Families of rows that turns and mirrors carry onto each other, the same ones carrying the whole set onto itself: the rest of each named row's family, in list order:
9 families of 4 rows:
Z672: 14.0 6.8 8.6 5.7 20.9 16.9 -4.7 -12.9 -24.5 7.6 -16.8 6.4 2.1 18.9 -0.4 -9.8 2.5 19.0 1.6 -14.0 -36.6 23.1
Z390: 32.9 15.8 4.1 -6.3 14.2 -4.1 -3.7 -9.2 -10.1 2.2 -15.8 -17.5 -2.2 18.1 -3.1 -6.0 -28.7 6.9 -2.0 17.4 -40.7 0.1
Z404: 12.3 12.6 -5.7 2.6 25.8 22.4 -24.3 0.1 -34.2 16.3 -23.0 -1.2 2.1 14.0 6.3 -4.7 -1.3 14.4 2.4 -3.5 -12.5 28.9
Z744: 20.4 14.4 -5.3 -14.9 0.3 12.8 -16.7 -12.2 -7.1 11.7 -25.1 -22.2 -5.1 -6.8 22.2 0.0 -8.8 -2.1 12.4 0.0 -5.3 3.6
Z992: 19.0 16.2 3.7 -23.7 17.0 17.5 -17.1 -6.9 -19.4 15.1 -1.2 -12.6 -7.3 -9.6 0.3 -0.5 1.9 -2.4 -9.5 7.3 -21.1 8.3
Z304: 6.9 8.4 11.0 -3.9 -0.9 5.9 5.4 2.0 -15.2 0.8 -25.5 -1.9 14.6 19.1 6.4 -5.8 -14.7 20.4 2.6 -21.9 -29.5 21.1
Z868: 19.7 17.7 -7.0 -10.1 -9.8 -16.1 1.7 -14.7 2.1 0.0 -17.6 2.9 8.3 1.4 -2.7 -14.7 -20.0 24.2 5.6 -26.7 -20.9 8.7
Z421: 28.5 17.6 -6.4 -5.8 9.3 -5.0 -7.5 9.0 -4.3 4.2 -14.2 -15.3 14.6 12.5 -4.3 -2.7 -34.7 10.6 -3.5 20.0 -30.0 2.5
Z189: 16.5 21.5 0.5 -6.7 12.7 -8.7 1.4 -7.9 5.0 -2.4 -4.7 -16.3 2.5 9.4 -4.8 4.4 -28.8 34.5 11.6 -22.0 -26.0 3.5
Z532: 13.6 22.0 20.5 -19.8 16.3 -10.9 0.3 -0.7 -13.7 1.4 -6.0 -11.5 5.3 -2.3 -14.4 -1.0 -26.7 20.6 16.2 -10.8 -28.0 2.6
Z180: 30.4 8.3 12.2 -0.9 20.6 0.1 -12.6 -6.5 -12.1 -1.9 2.4 -2.0 -20.9 3.0 -13.3 -10.3 -20.3 18.9 -22.0 -15.0 -29.7 23.1
Z403: 13.2 14.7 -8.4 7.5 0.6 28.1 -28.7 1.4 -22.3 16.9 -19.7 0.7 -18.3 -3.2 -11.4 -13.3 -13.4 3.5 4.6 5.0 -3.4 16.1
Z129: 11.5 16.0 -8.5 -8.5 16.5 -9.7 -17.0 17.7 -0.6 10.5 -15.2 -3.7 23.9 -10.6 -10.2 -5.9 -22.4 18.6 17.1 -2.2 -4.3 10.1
Z990: 27.2 10.0 15.2 0.3 10.7 14.9 -3.8 -4.3 -4.0 20.2 1.5 2.8 13.0 -16.7 -8.3 -5.4 -11.4 11.3 -13.2 -3.3 -31.4 10.3
Z284: 23.9 9.6 21.4 -8.9 30.9 -8.2 -12.8 -23.5 -18.3 11.0 -23.2 -9.1 -19.6 0.7 -7.6 -16.9 -11.1 5.8 13.1 -8.2 -26.1 9.2
Z897: 28.0 27.8 -10.7 -8.8 24.2 3.6 -32.9 -13.7 -34.4 22.3 -10.0 -1.4 -12.4 -5.6 -8.2 -10.3 -13.6 16.0 -6.4 -5.2 -3.6 21.3
Z928: 23.8 7.4 -10.1 -3.1 35.3 -3.8 -33.5 -3.7 -7.9 21.5 -22.7 -10.9 -15.2 2.0 -4.6 -15.2 -12.2 9.6 -15.9 -5.8 -3.0 25.2
Z633: 23.8 6.0 11.0 0.8 10.0 -6.7 -0.5 -13.0 -19.6 32.1 -17.7 9.2 -23.1 12.9 -17.9 9.2 -12.3 9.7 0.2 -15.9 -11.6 9.4
Z68: 23.4 7.2 -18.0 -10.0 23.5 2.1 -30.7 -5.1 -10.8 -4.3 -9.4 -9.3 -28.0 6.6 0.6 -10.5 -3.0 7.3 -10.3 -3.5 -9.8 22.7
Z769: 9.5 14.0 -24.6 -15.3 13.7 -11.5 -19.9 12.3 9.4 4.7 -17.8 -15.6 7.6 4.5 0.0 -3.0 -18.5 19.3 0.0 -10.1 -0.7 13.9
Z525: 15.5 12.4 5.8 9.9 1.3 26.4 -11.5 -15.6 -18.4 9.1 -9.8 6.4 -24.1 2.8 -18.3 -16.0 -7.2 8.6 7.4 -3.3 -28.2 9.3
Z944: 28.4 8.5 6.2 9.2 -5.6 10.4 -3.5 -9.8 8.5 17.1 -22.1 -7.1 15.7 -13.8 13.4 -5.0 -22.2 11.6 8.6 -10.7 -15.6 5.2
Z852: 18.4 1.6 -10.2 -2.2 11.5 -6.9 -12.5 -2.5 -13.3 33.5 -22.2 12.1 -17.3 11.0 -15.1 6.0 -1.4 3.4 -1.1 -7.9 1.4 13.1
Z30: 17.9 23.4 -15.2 -22.3 -4.4 -12.8 -22.7 0.3 -15.9 10.7 -28.1 -10.4 -0.6 -2.6 4.7 -11.7 -24.6 11.3 -3.2 -14.7 7.0 18.3
Z997: 21.9 3.5 -7.6 2.4 31.0 -6.3 -30.3 -5.2 -5.2 20.2 -32.8 -1.4 -1.5 -7.9 -2.9 -21.7 -6.7 4.1 13.6 0.2 -2.4 16.7
Z638: 22.0 13.8 -26.0 1.7 5.3 0.6 -24.3 2.9 2.6 -8.4 -15.4 -13.9 -7.1 4.2 12.1 -0.2 -23.3 21.5 12.1 -10.8 2.2 15.7
Z654: 30.1 22.1 -2.0 3.3 18.3 0.2 -9.0 -28.9 -16.6 11.0 0.8 11.7 -3.5 -1.2 -15.9 -13.1 -9.0 28.5 2.4 -17.2 -31.6 11.1
Z792: 4.6 16.0 -5.7 -3.4 -20.9 16.7 -14.6 16.1 -10.6 7.7 -22.1 -3.9 -3.5 -2.2 -9.2 -9.3 -25.9 6.8 4.9 -3.5 -3.1 12.4
Z849: 30.8 14.8 15.3 5.7 34.2 -1.0 -12.2 -23.9 -11.8 14.5 -9.5 -11.2 -20.2 6.9 -9.1 -7.8 -22.2 24.8 -4.5 -17.8 -28.3 14.6
Z694: 5.4 14.1 -2.9 -7.2 3.5 11.4 -14.6 14.9 -24.8 9.0 -31.8 -9.7 15.0 14.0 13.3 -0.9 -18.3 16.2 3.3 -11.5 -5.4 26.6
Z448: 6.8 13.4 8.4 -1.3 -20.1 15.0 3.0 -1.8 -6.5 -0.9 -12.3 1.8 -9.1 3.8 -15.9 -12.1 -20.0 12.3 7.3 -11.4 -28.0 5.0
Z622: 34.3 11.5 -15.5 5.9 17.3 -0.7 -19.8 4.5 -3.7 13.0 -24.5 -11.7 10.5 9.9 0.2 -9.7 -28.1 5.3 -3.2 24.4 -20.3 7.3
Z86: 12.0 10.1 -17.1 -6.0 1.0 -7.7 -5.8 6.6 -8.0 25.7 -15.6 8.0 -3.6 11.2 -13.2 17.7 -10.1 13.1 11.8 -10.0 4.0 6.1
Z950: 17.2 14.3 3.8 -3.0 -0.8 -7.6 6.0 -3.8 -14.5 24.0 -11.2 4.9 -9.1 13.1 -15.6 21.1 -20.9 19.4 12.8 -17.6 -9.1 2.4
Z618: 29.7 14.5 3.7 11.5 2.6 -1.4 -5.9 1.5 1.4 -6.0 -4.1 -6.6 0.2 0.7 -1.7 -0.1 -40.7 33.1 0.7 -21.8 -18.3 16.1
Z60: 38.2 9.8 -5.4 5.3 22.5 0.1 -16.3 -13.5 -9.5 10.7 -26.1 -13.8 -6.2 15.5 1.3 -13.3 -21.9 2.1 -1.4 21.5 -31.0 5.1

Same family as Z672: Z404, Z304, Z694
Same family as Z403: Z525, Z792, Z448
Same family as Z990: Z744, Z992, Z944
Same family as Z180: Z68, Z638, Z618
Same family as Z532: Z129, Z284, Z997
Same family as Z928: Z189, Z769, Z849

Families of rows that turns and mirrors carry onto each other, the same ones carrying the whole set onto itself: the rest of each named row's family, in list order:
3 families of 6 rows:
Z995: 1.0 -1.3 -2.3 -2.6 -2.6 -26.9 -9.5 -7.8 -1.6 -8.0 2.1 9.6 12.2 -6.2 13.3 -5.8 -22.5 0.3 -12.3 5.9 -6.7 -21.0 -7.4 0.7 2.6
Z331: -20.1 -3.7 -21.9 -19.8 -19.9 12.4 -9.3 -3.8 -8.0 -4.6 3.2 -3.5 -22.5 -27.3 3.4 -3.1 -0.9 3.2 6.6 3.5 1.0 0.0 4.6 11.5 3.8
Z535: -11.4 -5.1 -12.7 -0.3 -15.5 21.3 -5.4 16.2 0.5 7.1 -10.6 12.8 -14.8 13.1 8.5 7.7 -3.9 -19.1 -12.4 0.4 -1.5 -9.2 -9.6 7.2 2.3
Z562: -0.2 6.1 -14.4 -10.5 -16.8 -21.0 -1.6 13.6 5.3 10.2 5.9 15.8 -15.7 -16.8 7.3 -2.0 -20.5 8.8 -3.3 6.8 -12.5 -5.9 -7.0 7.6 10.7
Z716: -4.0 8.6 -10.3 -23.8 -8.7 -29.2 2.4 -2.5 -8.4 -8.3 0.8 10.4 -18.6 -30.4 2.5 1.8 -13.1 14.4 3.9 6.8 -6.7 -4.5 8.9 16.9 2.0
Z220: -0.9 23.8 -4.9 -22.1 -2.7 -21.2 -10.9 -2.5 -8.4 -16.1 10.0 3.7 4.0 -8.2 -13.1 5.8 -14.2 4.6 13.1 8.6 -5.1 3.1 10.7 32.2 -18.1
Z43: -1.4 12.3 -12.5 -28.6 -22.1 8.5 -14.3 6.0 3.6 -0.9 14.0 -18.2 -4.8 -15.3 -14.4 -1.8 -2.5 4.7 2.6 4.9 3.1 6.1 -5.2 18.3 -19.4
Z975: -9.1 5.6 -7.6 -11.0 -25.8 -6.2 -13.2 1.8 -21.7 -10.1 5.2 -9.7 -7.5 11.9 -15.0 12.6 -1.3 -18.6 12.4 5.1 4.7 7.8 -2.3 33.2 -13.2
Z985: -1.8 7.0 1.9 -2.9 5.6 -5.0 15.7 -11.4 19.3 0.1 -1.2 18.2 10.2 0.4 0.4 4.5 -3.3 -5.6 -22.7 0.0 -12.9 -10.7 -4.5 -6.0 -4.5
Z826: 7.3 18.5 -13.7 -19.2 -18.0 6.1 8.9 1.3 -1.7 0.2 2.0 -3.8 -3.9 12.7 -20.1 7.0 17.2 -9.3 -12.7 -3.5 6.8 21.9 -11.9 21.6 -11.8
Z685: -21.2 -1.5 -23.4 -0.7 -18.8 10.1 -11.0 0.2 -2.3 0.7 7.0 18.9 -8.7 -6.3 5.2 0.1 -10.6 -0.6 13.1 3.7 -5.4 -1.4 -0.9 8.3 15.6
Z742: 20.5 26.5 -8.0 -27.9 3.3 -9.9 -5.9 2.4 -1.1 -6.6 -0.8 -7.6 8.8 -1.7 -5.3 -5.7 -3.6 0.7 -23.5 4.0 4.3 2.8 -8.1 21.0 -23.1
Z507: 10.8 4.8 1.2 -22.6 4.6 -28.2 0.3 -9.3 -8.6 -14.8 -10.6 -1.6 -0.1 -16.7 11.6 -4.3 -9.6 3.1 -26.5 3.2 1.5 -16.9 -2.5 8.7 -10.6
Z708: -3.6 2.1 -2.3 -0.5 -6.4 -2.4 11.1 3.4 -0.3 -9.6 -12.5 32.7 3.7 25.0 0.9 20.2 1.0 -6.9 -8.1 -6.1 1.3 -5.7 -9.5 7.2 4.3
Z774: -6.7 6.7 3.4 -9.2 12.9 -3.5 15.8 -27.3 -2.1 -16.5 -11.3 7.8 5.7 -1.0 -0.2 5.4 9.8 -12.9 -22.4 -2.0 -3.1 -7.9 6.2 7.0 -12.3
Z779: -2.6 22.1 -5.7 -6.2 6.6 -7.2 -2.8 -20.1 -13.1 -14.9 2.1 0.1 13.7 15.1 -13.3 2.9 5.1 -21.0 -8.1 3.3 -0.7 8.7 5.6 29.4 -17.2
Z738: -14.9 -8.3 -11.8 -11.8 -20.7 10.8 -5.9 8.3 -22.7 -7.6 -16.7 1.7 -27.6 5.7 4.9 13.1 4.9 -18.7 -2.6 0.6 9.0 -4.9 -2.3 21.5 -1.5
Z370: -3.0 4.0 -5.8 -14.8 -7.5 5.7 23.7 -3.2 -7.7 -12.1 -17.6 20.0 -13.8 11.7 -6.1 19.4 20.0 -8.3 -14.9 -9.0 8.1 6.3 -4.8 12.4 -1.9

Same family as Z742: Z220, Z43, Z975, Z826, Z779
Same family as Z562: Z995, Z535, Z985, Z685, Z708

Families of rows that turns and mirrors carry onto each other, the same ones carrying the whole set onto itself: the rest of each named row's family, in list order:
4 families of 4 rows:
Z229: -10.6 3.6 -8.7 8.4 8.0 2.0 -27.0 -12.6 16.8 -12.7
Z700: -9.5 0.2 7.0 -5.3 17.6 10.0 -2.3 -11.7 9.0 -12.7
Z837: 6.6 21.0 -13.4 -4.8 21.9 8.0 5.3 -2.3 10.9 9.6
Z102: 4.2 26.0 -28.4 13.5 -8.3 -8.4 1.5 7.5 11.8 -0.9
Z10: -18.8 5.6 10.2 3.8 18.0 3.4 2.0 -15.9 6.9 -4.8
Z272: 2.2 20.6 -22.4 7.4 -20.4 -2.3 -0.1 12.0 8.5 -6.8
Z972: 13.2 18.2 -14.6 -7.2 11.0 16.2 5.2 3.5 13.4 1.0
Z131: 2.4 13.3 -20.0 24.1 -12.3 -8.7 11.6 4.3 19.1 -4.2
Z911: -24.2 4.7 2.0 13.0 -13.6 -8.7 7.4 -13.6 8.0 -1.1
Z915: -21.0 10.5 -5.1 22.9 -11.3 -13.6 -1.8 -6.4 7.8 -15.2
Z130: -16.0 9.7 -23.6 -2.4 -16.4 -4.2 -8.8 -12.2 -2.5 1.4
Z905: -2.3 7.2 -18.0 7.5 -7.4 12.4 19.8 7.7 -0.6 7.5
Z692: 13.2 14.7 -20.1 3.1 18.1 -2.9 -2.0 1.8 23.7 6.3
Z362: 3.4 1.5 -3.3 18.4 17.0 18.0 1.6 6.8 18.9 -5.8
Z454: -20.5 3.1 -1.0 9.1 -13.8 -8.4 -7.9 -3.5 3.8 -20.2
Z314: -13.2 5.5 2.1 -7.7 17.6 -2.6 -6.7 -16.5 12.1 9.1

Same family as Z362: Z229, Z130, Z905
Same family as Z692: Z131, Z911, Z314
Same family as Z915: Z837, Z102, Z10

Families of rows that turns and mirrors carry onto each other, the same ones carrying the whole set onto itself: the rest of each named row's family, in list order:
3 families of 6 rows:
Z570: 22.1 -15.1 -1.3 5.4 -10.5 -4.7 -28.1 -0.3 -10.4
Z586: -2.3 10.0 -2.7 -14.5 -1.9 -4.1 -6.8 -13.3 16.0
Z478: -4.9 -10.2 -20.2 1.2 -12.2 -12.9 -3.3 25.0 5.7
Z545: 0.8 6.4 9.3 -18.3 -8.2 -3.5 -5.3 20.5 9.3
Z317: 5.0 -3.2 -17.9 11.4 -18.3 1.4 5.1 12.9 6.4
Z6: 16.3 1.3 11.5 -18.5 -6.9 1.0 -25.6 10.6 1.1
Z683: 8.7 -18.7 -7.8 -3.4 -3.4 -19.4 -33.5 1.0 -7.3
Z52: 7.7 -11.2 -15.6 -8.0 5.8 4.4 -8.1 17.1 16.8
Z963: 6.5 -11.6 2.4 2.6 -2.7 -18.2 -21.2 -18.1 -5.7
Z293: 21.2 -2.2 -9.9 8.8 -24.5 7.4 -13.9 9.1 -4.7
Z206: 15.0 8.8 -12.1 -9.6 -9.9 12.6 -15.0 -6.6 13.7
Z923: -8.9 -6.0 -2.3 4.1 -10.2 -16.7 8.7 14.8 4.2
Z740: 17.5 0.9 -6.0 -3.9 -26.7 -3.6 -30.8 8.0 -9.5
Z668: -8.1 -1.5 9.8 -1.0 -8.7 -24.5 -3.4 -7.0 -1.8
Z81: 6.0 -15.4 -4.0 -13.2 14.7 -7.5 -20.3 0.5 11.1
Z835: -12.5 6.5 1.1 -8.4 -20.0 -23.7 -5.0 10.2 0.2
Z190: 9.2 1.2 -29.5 5.2 -23.2 2.0 -12.5 4.1 5.4
Z124: -7.6 -1.6 -9.8 -4.4 -7.6 -23.9 -17.2 -18.0 2.0

Same family as Z963: Z570, Z317, Z293, Z923, Z668
Same family as Z124: Z478, Z683, Z740, Z835, Z190
Same family as Z586: Z545, Z6, Z52, Z206, Z81

Families of rows that turns and mirrors carry onto each other, the same ones carrying the whole set onto itself: the rest of each named row's family, in list order:
4 families of 5 rows:
Z557: 7.1 2.2 0.4 -5.9 3.9 17.7 -32.7 3.8 -0.9 -6.3 -5.2 -5.2 5.4 -6.2
Z934: 7.4 5.2 11.6 6.6 -7.6 -20.5 13.4 1.6 -0.6 10.8 -17.6 -2.7 14.4 2.8
Z891: 6.0 -16.0 -3.2 1.7 -25.7 7.5 -9.0 -5.9 3.6 -5.8 0.8 7.3 -14.6 1.4
Z964: 13.3 3.7 5.9 -27.5 -13.8 0.7 -7.7 7.5 1.1 6.1 -9.6 -14.6 -5.8 14.3
Z601: 1.3 5.6 -4.4 7.6 23.9 5.1 5.1 3.9 6.7 -13.2 -0.4 1.4 -19.6 7.7
Z91: 2.0 -0.2 7.0 8.0 3.5 -15.9 -7.1 4.7 -6.0 7.6 -25.8 -2.7 21.5 -2.6
Z594: -2.9 -10.8 -5.5 -4.1 -22.3 -10.4 -13.0 -18.2 -8.8 -4.7 1.1 0.6 -11.6 -7.6
Z651: 9.9 3.4 6.4 25.4 0.4 -18.0 9.5 -4.1 2.0 -0.3 -5.1 1.2 10.8 -2.1
Z146: 13.7 18.0 9.7 -7.0 2.2 -8.3 -5.6 -9.6 -6.7 -20.5 -17.3 -18.7 -17.7 -14.9
Z416: -13.7 4.8 -1.5 -5.1 15.1 18.7 -6.2 5.6 2.1 3.4 -5.3 11.2 2.1 -1.4
Z414: 26.3 11.7 4.8 -2.8 -5.8 6.9 -7.3 -4.6 6.5 -13.1 -14.1 -10.4 -25.1 -14.5
Z659: 8.1 3.1 13.7 4.2 -1.6 11.1 2.3 11.0 4.2 -24.7 -0.5 -6.5 -4.7 18.0
Z467: 2.7 9.3 10.5 -25.4 -18.2 -14.3 4.9 -5.8 -7.8 -0.2 -6.8 -15.1 -6.3 7.2
Z257: -2.2 8.5 13.3 10.1 2.7 -1.0 2.1 -3.9 -6.0 -31.2 5.8 -6.9 -1.3 5.2
Z811: -7.4 -14.2 -16.3 -6.3 2.8 2.2 -10.0 -2.6 0.8 7.0 -12.9 10.6 -21.3 -1.1
Z693: 1.8 7.1 -5.4 -19.3 0.2 -1.9 11.9 -0.7 7.2 16.4 -1.0 1.4 -18.8 8.1
Z926: 14.2 -4.9 -5.3 18.7 -2.5 -25.5 -4.8 -10.1 -0.8 9.0 -11.8 -0.9 2.3 -9.7
Z488: 16.3 4.6 2.2 12.2 9.7 -23.4 -7.1 -1.1 -3.4 2.7 -28.2 -10.1 4.7 -10.5
Z508: -11.4 1.5 4.5 -7.1 1.1 4.4 -26.5 -3.7 -13.6 -11.3 -4.4 -4.7 13.8 -5.3
Z791: 4.8 13.5 1.8 -12.6 14.0 5.9 6.9 4.1 4.3 -2.0 -27.6 -2.1 -24.5 -7.2

Same family as Z934: Z91, Z651, Z926, Z488
Same family as Z594: Z146, Z467, Z257, Z508
Same family as Z811: Z601, Z416, Z693, Z791

